In the rows, zero is written as 128.
Turns in one plane each, and the order they were made in; the first pair answered:
turn buka:
[104  93 116 121 122 125  90 160 144 138 157 136 107 159 124 127 108 145
 106 137 103 133 121  97 120  87 123 128 104 141] |-> [108  91 129 124 128 102 113 149 144 140 168 121 141 140 100 103 117 127
  89 115  94 113 138  87 151 100 124 119 114 149]
[113 116 136 113 126 129 118 151 127 135 132 119 135 147 131 140 133 124
 119 136 121 120 146 132 113 116 116 127 134 140] |-> [118 121 146 110 127 115 133 143 127 138 132 120 145 132 126 129 136 117
 108 129 117 112 154 127 131 132 123 125 140 141]
[159 178 171 107 143  64 174 143 109 137 100 164 125  60 140 143 121 134
 178 138 138 103 148 153 135 219 132 142 145 118] |-> [149 178 151 104 133  95 133 163 109 127  88 175  83  96 173 173 103 149
 195 160 148 127 123 168  89 193 128 154 127 105]
turn Kena:
[111 118 111 123 119 159 117 118 162 122 115 139  47 155 146 157  92 135
 121 183 146 147 101 144 115 109 143 151 104 129] |-> [122 120 113 143 111 159 146 106 171 110 131 160  48 138 135 128  92 116
 111 169 152 159  90 133 139 113 150 146 109 121]
[190 151 146 193 136 118 201  88 139 110 155 172 135  76  93  49 138  78
  80  69 149 135 127 115 211 160 138 106 141 120] |-> [170 143 165 149 161  71 187  91 120 145 143 118 183  67  78  76 155  94
  88  69 116  91 173 114 213 175 129 104 164 149]
[131  98 121 126 127 142  81 167 139 114 120  79 163 141 193 137 122 139
 131  72 170 139 116 134  84  75 129 108 104 123] |-> [138  99 117 142 123 151  92 162 145 106 126  92 149 143 194 122 123 128
 120  65 178 151  98 127  89  75 134 107 104 113]
[158 148 106 119 122 121 124 111 148 101 160 206 102 133  81  84 140 119
  85 146 154 133  83 129 162 131 139 169 124 106] |-> [161 147 117 108 131 101 136 104 145 117 164 188 128 118  64  77 149 115
  78 136 142 113 100 120 182 142 141 165 133 120]
turn fipim:
[144 144 146 105 141 100 111 159 133 144 106 136 112 142 129 167 128 131
 128 181 112 154  93 165  98 138 119 165 128 144] |-> [159 134 160 128 150  80 160 140 152 134 131 125 164 106 103 109 143  90
  87 120 121 144 110 135 160 146 127 131 144 146]
[145 157 134 135 118  95 148 129 115 136 138  88 187  89 135 121 158 108
 191 104 150 144 141 169 163 152 113 143 131 115] |-> [131 146 120 129 120 117 112 148 115 136 122  77 175 112 165 141 152 125
 209 106 162 150 137 176 123 132 108 143 119 109]
[162 147 157 156 113 147 133  99 102 112  99 164 106 122 138 113 127 142
 121 128 139 143  88 140 144 124 142 126 124  98] |-> [157 133 152 160 118 148 127 108 115 106 100 148 125 126 150 102 140 132
 113  97 150 146  90 130 143 116 138 111 123  95]

Each pair is two turns apart.
[156 159 135 108 121 130 127  94 114 124  95 120 127 108 130 117 110 112
 164 125 150 124 145 151 104 170 122 153 115 115] |-> [148 148 128 111 123 136 109 103 120 121  87 114 129 118 148 122 113 116
 165 111 164 129 145 147  87 158 122 145 112 115] => fipim then fipim
[133 133 105 107 154  81 127 115 129 121 144 101 164 162 168  91 136 102
 109  75 164  96  91 140 139 132 131  93 147 172] |-> [123 128  98  95 157  85 104 127 127 126 131  95 157 175 184 115 133 113
 120  89 164  92  98 146 116 124 126  99 146 176] => Kena then Kena
[132 111 118 128 137 121 131 148 125 137 151 101 154 133 103 129 122 100
 112 118 105 128 137 123 140 114 142 113 147 146] |-> [134 126 122 118 132 117 135 136 115 144 155 116 136 127  89 140 116 110
 119 149  92 124 138 130 143 127 142 132 150 143] => fipim then fipim
[137 139 134 119 140 115  96 122 108 113 107  83 148 128 145 150 125 133
 138 123 138 111 137 105  95 124 125 100 151 132] |-> [143 143 123 140 131 142  96 126 112 100 106 108 125 138 160 145 112 130
 135 127 149 133 118 109  83 114 127 104 141 114] => Kena then Kena
[124  91 128 107 132 105 109 141 138 163 139  80 162 137 115 147 147 140
 127 105 127  92 148 118 129 116 124 118 123 143] |-> [135 123 136 100 123 103 130 121 120 173 146 117 125 125  85 161 132 149
 135 154 108  89 146 126 142 136 118 145 130 138] => Kena then fipim
[150 134 118 159 140 134  90 131 123 156 100 121  89 139 175 153 102 109
 130 165  84 136 103 155 110 129 131 128 119 108] |-> [168 137 130 184 138 122 140 109 139 145 123 134 104 111 152 106 109  73
 108 136  87 136  99 139 158 137 143 111 125 107] => Kena then fipim
[147 143 152 146 127 102 161  98 123 130 134 133 156  91 105 103 129 103
 129 124 125 115 145 122 164 157 137 129 133 136] |-> [115 112 136 127 143 113  95 141 131 131 104  80 169 131 153 136 138 127
 147 103 138 114 151 131 102 122 127 118 127 144] => Kena then fipim
[175 112 134 169 134 134 155  69 119 157 148 142 167 147 171  68 121 130
 107 109 222 123 132 169 120 168 160 149 161 118] |-> [155 104 128 141 139 143 106  90 109 166 120 123 153 173 201 110 115 161
 129 132 219 118 135 186  75 157 149 158 154 124] => Kena then fipim
[144 106 145 153 104 157 129 101 130 109 159 140  94 141  89 153 146 157
 152 103 126 151 105 144 135 164 142 129 121 129] |-> [144 107 154 148 110 143 141  98 126 121 163 126 114 124  80 146 152 152
 147  97 115 142 120 139 154 176 147 127 131 139] => Kena then Kena
[166 163 113 184  96 135 183 123 137 100 185 132 117  89  58  69 116  83
 116  99 112 177 139 114 173 142 143 130 119 129] |-> [156 190 111 161  85 148 153 126 107 118 169 160  56 108  66 130 101 131
 158 179  92 180 127 146 136 146 137 175 108 124] => fipim then fipim
[122 143 123 118 119 135 102 123 107 136 127 126 110 138 152 167 127 139
 149 154 124 136 116 142  91 136 109 136 121 135] |-> [138 149 118 149 106 149 129 111 116 121 139 157  98 125 144 137 117 116
 134 143 143 162 100 137 113 134 117 130 119 115] => Kena then Kena
[116 139 114 103 110 175  95 152 114 133 102 150  64 151 177 202  87 152
 177 193 128 124 121 168  59 120  89 168 109 151] |-> [161 152 111 165  88 197 172 120 142  94 138 218  50 118 150 122  82  96
 137 161 156 163  88 149 122 126 107 152 106 116] => Kena then Kena
[102 114 118 117 150 122 131 130 119 141 120 100 143 121 124 116 132 125
 141 111 149 106 172 135 118 134 115  96 120 147] |-> [106 136 122 104 143 116 142 116 104 150 121 127 120 115 102 131 122 138
 154 152 135 105 167 148 126 152 115 116 122 149] => Kena then fipim
[144 105 148 125 119  97 162 119 102 140 109 123 125 121 128 106 128 157
 133 141 120 125 125 136 178 160 128 119 103 109] |-> [133 103 146 113 124  96 145 128  94 154 103 111 124 135 134 124 127 171
 144 153 116 118 135 143 159 157 123 126 103 113] => Kena then Kena
[125 136 105 118 125 166  57 130 126 116  76 128 112 112 211 188 108 118
 212 116 110 127 155 146  76 145  95 188 117 107] |-> [124 104 106 147 139 155  77 132 160  98  91  95 174  94 210 125 129  77
 169  22 135 121 168 110 110 138 101 141 120 112] => fipim then fipim
[ 83 138 130  80 125  90 108 122 137 126 154 141 102 119 114 149 175 126
 163 180 136 115 144 157 154 178 169 174 167 125] |-> [ 75  97 125  93 141  92  96 145 161 121 151  92 152 129 140 121 194 107
 143 108 162 114 154 134 149 153 171 134 165 134] => fipim then Kena
[147 151 150 132 114 106 193  91 104 130 149 156  99 108 106 109 135 136
 117 173 106 133 123 126 173 141 150 146 132 140] |-> [129 139 129 118 114 134 130 122  98 127 120 145  66 149 147 153 123 166
 146 193 120 147 108 138 104 115 142 159 121 135] => fipim then fipim
[164 134 153 123 126  98 162 155 148 179 130 178  96 116  92  88 156  57
 125 118 128 113 133  73 162 128 122 131 159  83] |-> [128  96 138  98 144 114  88 202 150 185  96 119 109 161 151 131 167  79
 141  98 142 108 141  83  88  94 111 116 145  94] => Kena then fipim
[ 94  82 103 137 141 122 114 143 128 153 177 109 114 162  87 163 101 131
 118 147 106 132 121 114 124  91 120 124 153 123] |-> [ 94  80  99 145 144 122 116 144 135 148 182 106 126 160  87 149 108 126
 114 131 108 130 116 113 127  88 121 116 162 124] => fipim then fipim
[ 91 113 137 102 126 114 135 162 159 133 141 117 137 139 105 140 134 118
 101 116 123 127 131  93 126 115 138  92 138 134] |-> [ 88 111 133 104 124 125 122 166 162 131 133 115 122 149 116 153 137 127
 110 126 129 134 126 100 115 106 135  98 132 132] => Kena then Kena
[143 151 109 137 117 146 170  98 123 108 125 145 138 115 132  91 120 120
 111 134 148 108 150 137 181 119  90 139 140 117] |-> [125 147 121 107 133 120 155 106 108 129 111 114 158 115 134 119 123 138
 121 140 131  85 175 139 172 125  88 139 148 143] => Kena then Kena
[134 134 122 123 146 136 154 113 112 131 137 114 126 116 107 113 136 127
 118 139  95 105 138 125 166 131 149 136 117 128] |-> [126 137 121 115 140 148 129 127 105 136 121 116 106 130 119 139 128 146
 135 165  96 109 131 128 141 125 143 151 109 123] => fipim then fipim
[123 105 130 126 133 122 128 136 150 106 152 113 143 117 123 113 140 120
 115 100 124 128 144 113 131 127 122 111 132 127] |-> [118 119 131 108 127 128 105 140 130 119 139 121 113 131 127 156 132 152
 142 152 110 126 140 137 107 131 117 137 132 125] => Kena then fipim
[ 84  91 132 117 149 118  90 144 135 139 138  73 153 163 133 125 146 143
 126  98 137 107 147  97 110 102 111  92 134 152] |-> [ 91  98 114 135 132 147  79 148 143 119 134 103 116 179 158 127 134 141
 126 103 156 138 118 102  90  82 112  99 117 128] => Kena then Kena
[137 146 103 134 140 140 121 135 136 134 147 161 114 177 121 134  98 140
 122 168 127 161 102 138 124 126 140 150 131 122] |-> [137 135 119 140 153 106 149 125 145 135 167 144 163 152  98 101 118 116
  99 124 120 143 126 118 166 139 143 126 145 137] => fipim then Kena
[ 83 105 135  94 135 142 107 159 114 165 144 102 122 149  94 141 156 144
  78 136  97  98 117 100  99 109 115 113 147 166] |-> [ 86 119 134  86 126 143 110 157 108 168 147 115 102 152  86 149 149 154
  83 161  94 100 115 104 100 116 118 125 142 162] => fipim then Kena
[152 138 122 120 144  98 121 136  99 143 140  83 150 117 170 147 132 107
 157 116 129  89  99 173 105 139 141 119 147 160] |-> [153 142 129 124 143  93 133 130  99 145 145  82 156 106 167 139 134  99
 154 113 128  86 102 166 121 140 142 118 148 161] => fipim then fipim
[110 102 117 115 130 104 123 135 143 127 131 121 130 136  96 116 128  96
 124 102 119 106 126 134 134 106 120 106 145 141] |-> [109 116 109 114 118 129 103 144 138 127 125 142  89 153 103 141 117 112
 143 138 122 121 115 153 103 103 116 124 131 132] => fipim then Kena
[132 140 152 161 141 125 143  79 114 133 121 122 163  68 168 111 123 113
 129  90 132 109 139 139 164 171 124 150 140 123] |-> [130 158 151 149 131 129 127  74  93 142 116 139 129  76 168 147 112 137
 149 140 122 112 137 163 147 177 119 175 136 118] => fipim then fipim
[150 156 138 110 125 126 121 115 108 130 127 147  85 108 138 154 138 151
 160 154 111 123 120 140 122 133 131 159 126 118] |-> [142 132 150 114 147 103 134 116 128 125 138 102 150  94 134 109 162 122
 131  86 119 103 144 112 149 131 136 116 138 137] => fipim then Kena
[124 124  89 167 123 167 114 131 142 109 129 132 118 144 160 108 112 106
 112  78 150 152 116 102 109  96 139 119 123 100] |-> [126 154  91 144 113 166 105 120 112 128 118 159  78 144 150 150 100 130
 141 146 132 153 113 128  97 109 134 158 125 100] => Kena then fipim
[134 123 159 108 107  83 106 178 139 118  93  68 177 150 114 148 114 160
 136 154 106  93 167  96  83 135 163 144 111 148] |-> [136 114 163 113 110  82 116 175 145 113  98  59 192 140 111 132 125 147
 122 131 103  89 169  87  96 138 160 131 113 153] => fipim then fipim
[149 158 105 170 152 166 149 121 141 135  93 113  98 124 176  78 108 108
 131  53 162 175 101 118 134 126 106  70 102 112] |-> [157 186 118 171 146 147 189  89 126 147 111 142  91  96 134  71 105 103
 129  87 142 168 106 122 174 150 114  80 114 116] => fipim then fipim
[137 145 156  97 128 122 108 116  90 155  80 118 117 134 148 185 113 176
 181 176 111 118 150 160  97 151 109 169 132 136] |-> [156 159 142 145 104 163 128 106 102 117  97 175  74 137 158 155 100 155
 168 172 140 163 105 159  97 138 118 168 114  99] => Kena then Kena
[169 149 137 150 121  98 175  82 127 133 138 156 135  58 110  90 124 101
 127 101 130 134 141 116 191 167 134 129 136 139] |-> [135 129  89 142 104 163  90 134 132 120 119 167  60 143 179 149 101 144
 158 142 148 174  91 133  89 112 125 146 102 119] => buka then buka
[110 122 130 138 129 113 118 129 121 139 126 114 135 129 109 139 129 112
 120 155  91  94 156 131 142 124 105 125 115 121] |-> [106 110 120 139 132 125 105 143 125 140 122 105 133 145 129 141 128 113
 122 143 103  94 154 132 122 113 106 116 108 119] => fipim then Kena
[106  91 112 136 128 130 111 149 140 127 133 115 145 153 131 126 132 122
 108 104 128 128 119 109 119 106 128 109 133 138] |-> [108 113 118 124 126 134  92 148 125 137 115 124 120 156 144 159 122 139
 138 145 120 124 117 134  99 115 123 133 130 135] => buka then fipim
[157 129 151 154 124 118 115  85 108 128 125 141 142 155  75 100 163 132
 119 109 138 127 125 129 155 120 125  91  67 118] |-> [137 124 144 138 129 124  75 112 110 135 106 121 138 179 100 131 161 151
 137 117 140 120 130 136 121 103 116  94  61 120] => Kena then fipim
[101 107  96 111 126 135 117 164 142 113 169 158  87 173  82 146 112 148
  66 166 114 149  97 108 145  95 132 135 102 117] |-> [ 98  95  89 117 127 141 112 171 151 106 167 149  98 178  94 137 120 138
  63 142 119 151  96  96 140  85 131 119 101 117] => fipim then fipim
[111 108 132 113 128 119 149 109 124 120 152 153 107 144  98 118 126 127
 102 150 106 127 128 136 159 124 130 124 118 126] |-> [102 104 130 108 127 132 126 126 123 120 143 147  89 164 112 140 124 139
 112 159 107 133 125 143 132 115 128 129 111 122] => fipim then fipim
[107 106 122 128 171 145 113 147 132 156 129  90 128 151 141 168 154 132
 132 119 113 139 112 155  77  80 141 133 124 100] |-> [134 145 143 137 152 129 173 108 118 158 152 150  99 120  89 143 141 119
 122 159  92 144 100 159 127 114 151 154 133  92] => Kena then fipim
[ 90  88  94 120 111 171  46 179 167 142 118 104 119 173 173 179 120 146
 106 126 161 104  91 112  64 106 120 124  98 125] |-> [111  78 111 146 121 140 114 152 193 130 152  98 181 124 128 100 139  91
  60  53 165  88 106  74 143 123 131  81 117 137] => fipim then fipim
